Each named move below is a turn or a mirror, shown by a few rows before and after it. Which moves, in which order, take the first row of each later pair to the second? The first pair is answered.
move S:
[ 54   9  -6 -14 -24  19   3  -3  10 -21   4  24 -54  31  50  -6  78  31
  48  24  32  12 -10 -12 -10  58   1  -9  24  -5 -23 -33  16  -8   4 -29
 -31   8  34] -> [ 46   3  -5 -20 -39  30  11 -12  18 -25  34  19 -41  47  50 -10  76  11
  46  14  32  22 -17  -1 -13  65 -12  -6  12  -6 -10 -19   8   8 -17 -52
 -20   0  44]
[ -5 -14   6  -7   3  -9 -16 -23  -1 -37  28 -17  17  14  16   9  10 -28
 -59  13 -18  22  22 -13 -26  23  13 -45  14  57 -11  24 -14   4 -71 -29
  23  53   0] -> [ 11   8   4   0   2 -32 -18  -8 -21 -34   5 -22   8 -13  13   9  24   3
 -58  28 -28   8  25 -18 -32  13  21 -47  43  65 -28   1  11 -16 -42  -4
  -2  61  -5]
[ -5  18   8   6  11 -18 -21  27 -19  19 -68 -13   0  17  -4 -39 -24  38
  -4  -2  -4 -10 -13   0  -4 -15 -14  -1 -29   5 -20  -1   4 -17  -1  13
  14  12  -7] -> [-23  -3  12  12  -7  -3 -32  16  -2  22 -57  -3   5  30  -3 -31 -35  18
  -5 -16   4  -4 -17   6  -5 -17 -21  -2 -48   2  -8  11  -7  -5 -24  -8
  27   5   1]
move G:
[-20  -9 -43   1  16  27 -41   8  25  25 -24  -3 -51 -29  11 -20 -21   8
 -13 -13  10  23 -28   7   5 -15  32  43  -2  13 -28   8 -40 -13  17 -62
 -18  30   2] -> [-15 -14 -53  -3  16  22 -30   4  31  24   6   0 -47 -39  15  -6  -1   9
 -17   0  13  39 -18   4  10  -5  47  44  21  18 -23 -12 -42 -16  24 -57
 -21  35   3]
[-16  -2  19   3  -5  14 -21  -7   4   7   0  -5  22  37  -4 -11 -16 -11
   2 -18   0   2 -11   7  -1   0 -21   4 -25  -3  -2  18 -23  10 -23  -8
  16  -6   2] -> [ 13  -1   0  -5  -8   7 -17 -24   1 -13  42 -15  27   2  -3  27  18 -24
 -17   9   0  23   0   6  -2  17  -7 -11  21   6  -1  -9 -13   9  -7  -1
   0   7   6]
[ 18  -3 -26   2  12   9   9 -23  11 -17  36  -8  19 -15   3  35  27   8
  -4  17   5  31   7   5   6  -4   6   3  18  17 -14  -7  -4  -3  -8 -17
   5  -5   3] -> [-12   3   7   9  24  20  -6  -1  19  -3 -10  -4  14  33  -5   7 -11  20
   7 -13   4  -1 -27  14   1 -20 -14  16 -37  -6 -18  22 -17   1 -38 -17
  20  -9   0]
[  5 -20  11  40   6   8  40 -15   3   5  27   6 -29  -8 -24  -2 -10   1
 -15 -17  -1 -39 -14  34   7   3  26  12  -2 -36  -4  28  -3  12   2 -27
  10 -49 -19] -> [ 10 -25   8  35  14   1  47 -20   3   3  37  16 -26 -21 -27  12   2   0
 -17  -5   1 -29   1  33  10   9  29   8  14 -19   1  18  -3   5   2 -23
   7 -45 -17]
move T:
[-21  21  19  17  33 -23   4  65  -9  18 -64  -8 -36 -23  17 -14  11  54
   5 -38   8 -24 -32 -10  19   5  11  -8 -11 -12 -14 -26   6 -46  22  17
  -6  55   6] -> [-50 -12  19  18  13  25  18  37  18   4 -29  19 -39  23  22 -25 -16  10
  20 -71  23 -15 -37   2  25   2   6   8 -52 -42   2  15  -7   0 -10 -27
  25  16  12]
[-23  16  19  12   2   8  10  -1  10   9 -13  -2  -8  19  21 -39  12 -29
  -1 -12  -2 -18   1   3 -27   8   6  10 -11 -30  22   7   3 -10  -7  14
  22 -22  -2] -> [-17  26  22   3   9  -4   2   3  -1  21 -18 -15  18  12  14 -22  18 -13
 -23  -9 -21 -16   7   0 -32  24  -8 -15  -7 -24  15  -9   0 -20 -16  18
  28  -6   1]
[ -7   9  15  -7 -13   8  10  -8   3 -23  -7  -7  -8   4  -3  -4   6  11
 -11 -23   2   0   0  22  12 -11   3  21  10  10   0 -40  -1 -25   2 -10
  11  12  13] -> [-13   1  11 -13 -20   8  10  -8   5 -20  -4  -3 -10   3   0   5   8   5
  -1 -26   3  -7  -5  24   8 -11   6  22   7   1   1 -38  -6 -19   6 -14
  21  -1   9]
[ -1  -8 -16  -4   3   5 -21   8  23  -8  -6 -11 -23   3  19  -7 -16 -16
   8 -18  15   0  -5  -7   4 -37 -14  -4 -18  -6 -15  34 -42  18 -20 -13
  13 -25   7] -> [ 17   8 -15  -3   9 -14 -32   7   6   6 -21 -39  -4 -10  12  12  -1   6
 -10 -15 -13   6   4 -18   1 -21 -31 -17  -4  27 -22   3 -46   0 -28   9
   5  -9   6]
move D:
[  4  -4 -36   1  -8   4   1  -8   9   6  21   4 -11 -10  29  -3  27  -6
  20  38  22  30  -3  -3  -6 -13   8  13   7  30  -1 -14  10  -5  25 -20
  -4 -12  12] -> [ -2  14  -2   3  -3 -12 -24  19  -1  34 -27 -27  10  -7   5 -13  19  34
   4  10 -16  12  -5 -10 -13  -7 -21  -1  -4  41  -9 -22  11 -28   1  -3
   5   0   8]
[ 18   8   8  31   8   0  27  14  -1 -14 -17  33 -18 -21  21  -6  15 -17
   3   0   7  -8 -14  -5  12 -20   1 -20  49 -28   2  14  27 -55  22  38
 -52  -1 -20] -> [ 32  12 -22  11  11   6 -15 -22   9 -15  25   1  31  -5  30  30  33 -29
 -25   6  15  46  -7  -7   7  -9 -27 -22  49   2   2  10   0 -45 -11  25
 -36  22 -12]
[  3  11  14   5  -6   6  23  15 -11   0   3  10 -12 -21  -4  -8   2   9
  13  11  -1 -13  12   8   3  17  15 -12  10  -6 -14   3   9 -15  18  17
  -8 -11  -7] -> [ 15   5 -13  -9   0  12   5 -10  -6  -8  36   1   5 -13   5  11  17  -1
 -15  17  10  16  22   6  -6  23   8 -11  16  10  -9  -4  -3   1   4   3
   4   1 -10]
[  6   1 -19 -13  18   2 -30 -21  16  10   5 -18  26  30  11 -13   4 -19
 -18  -5  17  40 -19   4 -25  -3 -25  -2 -11  34 -25   5 -14  -2 -23  -5
  24  23  22] -> [ -6   4  16  10   4  -9  16  17   6   9 -49  13 -35  17  -3 -39 -12   8
  15 -19   5 -33 -28   9 -23 -14  -4  -4 -20  -4 -17   2  13 -14  16  19
  -3  -3   3]
Now pairs of rows:
Each pair is 2 to 3 moves apart.
[ -5  -4 -31  28  10   5 -13 -20  12   6  21 -28 -42  33  42 -45 -27 -48
  37  21  -5  39  16 -29  -3 -31 -12  11 -30   7 -10  29 -20  23  -2   3
  31 -20 -22] -> [  1   8 -32  20  17   5 -33 -25  12  23  21 -47 -15  30  45 -31 -21 -41
  16  26 -17  56  13 -32  -4 -22 -29   6 -19  23 -16  13 -26  10  -4  16
  37 -12 -24]
S D S
[ 13 -10  28  -4 -24  27  36 -31  11  23 -28  25 -19   7   8  -3  -6  12
  31 -59   0   6  -1  -5 -13  23  13 -14 -15 -32 -11  -6 -24  21 -14  -3
  12 -27 -10] -> [ 13  -4  10  -9 -15  30   3 -39  22  22 -31  15 -11  19  20  -2 -13  -2
  23 -56  15  24 -10  -7 -19  18   5  -5 -21 -21 -14  -1 -37  24 -30 -14
  25 -15  -5]
S D G
[-21 -17 -14   7  -7 -15  -2  15  -5   8 -48   8 -16  15  36 -20 -14 -20
   8  23   9 -32 -28   1   4 -11  -7   5 -28 -17  -1  28   9  -1  37  -9
 -35 -19  18] -> [ -3  -6 -20  -9  -8 -17 -31 -17  -1  22   1 -33  47  23  31  13  17 -19
 -27  24 -10   9 -15  -6   5  14 -27  -6  -9  28   6  12  -8  10   2  -9
 -16   3  27]
G D S
[-14   3  13  -8   4   3  -2  20  28 -17 -32  18 -27   7  11 -28 -32  -6
  13 -14  45 -18 -13  13  -5 -49  -6  22 -31 -40   1  -8  -2 -28  -6  -7
  -7 -29 -11] -> [-13  -7   7 -15  -5  18   3   1  41 -28  12  23 -13  22   6 -11 -27 -40
   8 -20  60   1 -11  14   2 -45   2  20 -30 -38  16  -3  -9  -8 -22 -26
  11 -36 -12]
G S G
[  9  -8 -21 -16  -5   4  12 -18  -4 -15  24   8 -26 -22  12  18  18 -12
   1   7  13  18  15   0   7   0  16  10  30  -5  -5   0   8   6  33  -9
 -10  -3   5] -> [  3   1  -9 -11   2 -12  13  -5 -14  -6  -6   6 -28 -41   9  12  17  12
   6  11   7   3   9   3  -4 -14  18  14  19 -12 -17  -8  12 -11  37   8
 -18   2  -1]
G S G
[ -6 -49  16 -26 -20  41  63 -79 -17 -43  16  32 -25  24  -6  17  24 -42
  16 -64  21  18  -5  18 -23  18  -8 -29 -41 -41  44  46   6  39 -30 -57
  22  -5  29] -> [-13 -38  36 -14 -16  30  71 -61 -31 -39 -30  40 -44  14 -20  -3   7 -21
  29 -71   7 -14 -15  15 -22  10  -1 -31 -47 -59  33  45  23  23 -13 -38
  26  -7  22]
D D
[ 26   9 -20   8 -12  -7 -15   0   1  25 -14 -19  15 -19  16   9  25  -8
 -24  17  -9  27 -13 -20  -2  13  -7 -21  34  36   5 -37   2 -33   1  35
 -11  23  13] -> [-11   2   9  21 -14  19 -28  16  13  30 -37  -3   6  29  11 -28 -26 -14
  -3 -20   5   1 -39 -14  -3  -4 -20  -5 -35  12  17   3 -14  -7 -40   6
  13   3  22]
G T T
[  8   4 -58  16   8 -22  -7 -11   5  -8  20  17 -17 -30  48  -4  24 -36
  23  46  53  34  16 -23 -12 -24  35  16  36  -2 -12  10   2  10  65  15
 -28   5  19] -> [-33  -8 -37  14   3  14 -17  -9  28  -1  10  18  -7  37  41 -36 -25 -56
  35  -4  62  14  -3  -2 -11 -39   9  37 -41 -18  -4  46 -26  42  12 -23
  14  -6  18]
S G
[ -5  28   2 -21   5  -8 -36  14 -16  21 -66   8   6  13  10   8  -3  11
 -19   1   8  -2 -16 -22 -26 -42 -17  28  -6  25 -17 -10   1 -19  12   5
  -2  12  12] -> [ 11  25  -6 -18  -3 -11  -5   7 -22   3 -43  22 -18 -10  14  13  15   2
   0  23  16  -8   3 -27 -16 -32   1  26  32  26 -13 -21  20 -29  44  11
 -29  -1  12]
G D
[ -9  44  25  15  15   1   1  31 -18   8 -32  25 -34   1   6 -28  19  41
  27   2   3 -14   3 -27 -21 -41  -3   4  -6  -6  -3  -9   6 -47  48  25
 -14 -25   3] -> [  0  42   1  14  24   1 -33  18  -7  17 -26  17 -18  16  29 -29   9  22
  12   5  28  18 -11 -29 -32 -58 -10  23 -13  18 -17  -6 -12 -38  35  12
   1   4  18]
D G S
[ 32  -1 -34 -18 -30 -12 -60  -8  45   3  27 -21  57   9  66  27  19  -2
 -68  53  13  59  -6 -51  14  24  12  17 -11  10 -47 -33  12  -3  13 -33
  50  58   7] -> [ 33 -13 -28  -2 -38 -25   8  15  32 -24  13  29 -14 -29  64  23  30   1
 -15  71  22   9   3 -50  28  20  69  21  24 -34 -38 -30  50 -18  85 -18
   5  21  -6]
G D G
[ 24  36 -11  13  15 -30 -19  32 -33  10 -47 -19   9 -27  20   8   7  32
 -13  18  -7   7   9 -18 -13  -6  -9  -1  26  20 -23 -23   6 -32  40  35
 -18  26 -10] -> [-22  16  35  15   7  -7  13  47 -27   5 -73   5 -17   7  -3 -18 -33  23
  15 -13  -1 -50  -5  -2  -5  -1  -8   3 -23 -18  -2   1   6 -13  24  27
  -8 -15 -15]
S D S
[-14   9  33 -16  13 -21  -5  26   1  13 -60  17   2 -11 -31  -3  -7  49
   4   0 -42 -54   0  13 -15 -11  12 -24  19  -9  -6 -39  26 -14  11  50
   2  20  -6] -> [-12 -21  -1  -1  -4  -1  23   7  14 -22 -17  60 -39 -14 -13  -4   2  10
  28  30   4 -42  -2  13  -7 -27  52  -2  41 -42   5 -25  34   8  50  23
 -10  -4  -5]
D D D
[  3   4  29  -3   7  -2  -9  62 -17   5 -28  -2 -12  -7  -4  -9 -38  25
   7 -20 -35 -17  21   9   0  10   8 -13  24  -3  14   2  18 -18 -13  29
 -13   2  -9] -> [-10 -16  19   1  -6  18  17  41  -6 -18  16  20 -22   7   2 -17 -40 -10
  36 -20  -7 -12  17  22   8   5  37  -3  16 -20  31  21   9   6  -8   3
  -7 -20 -11]
G T
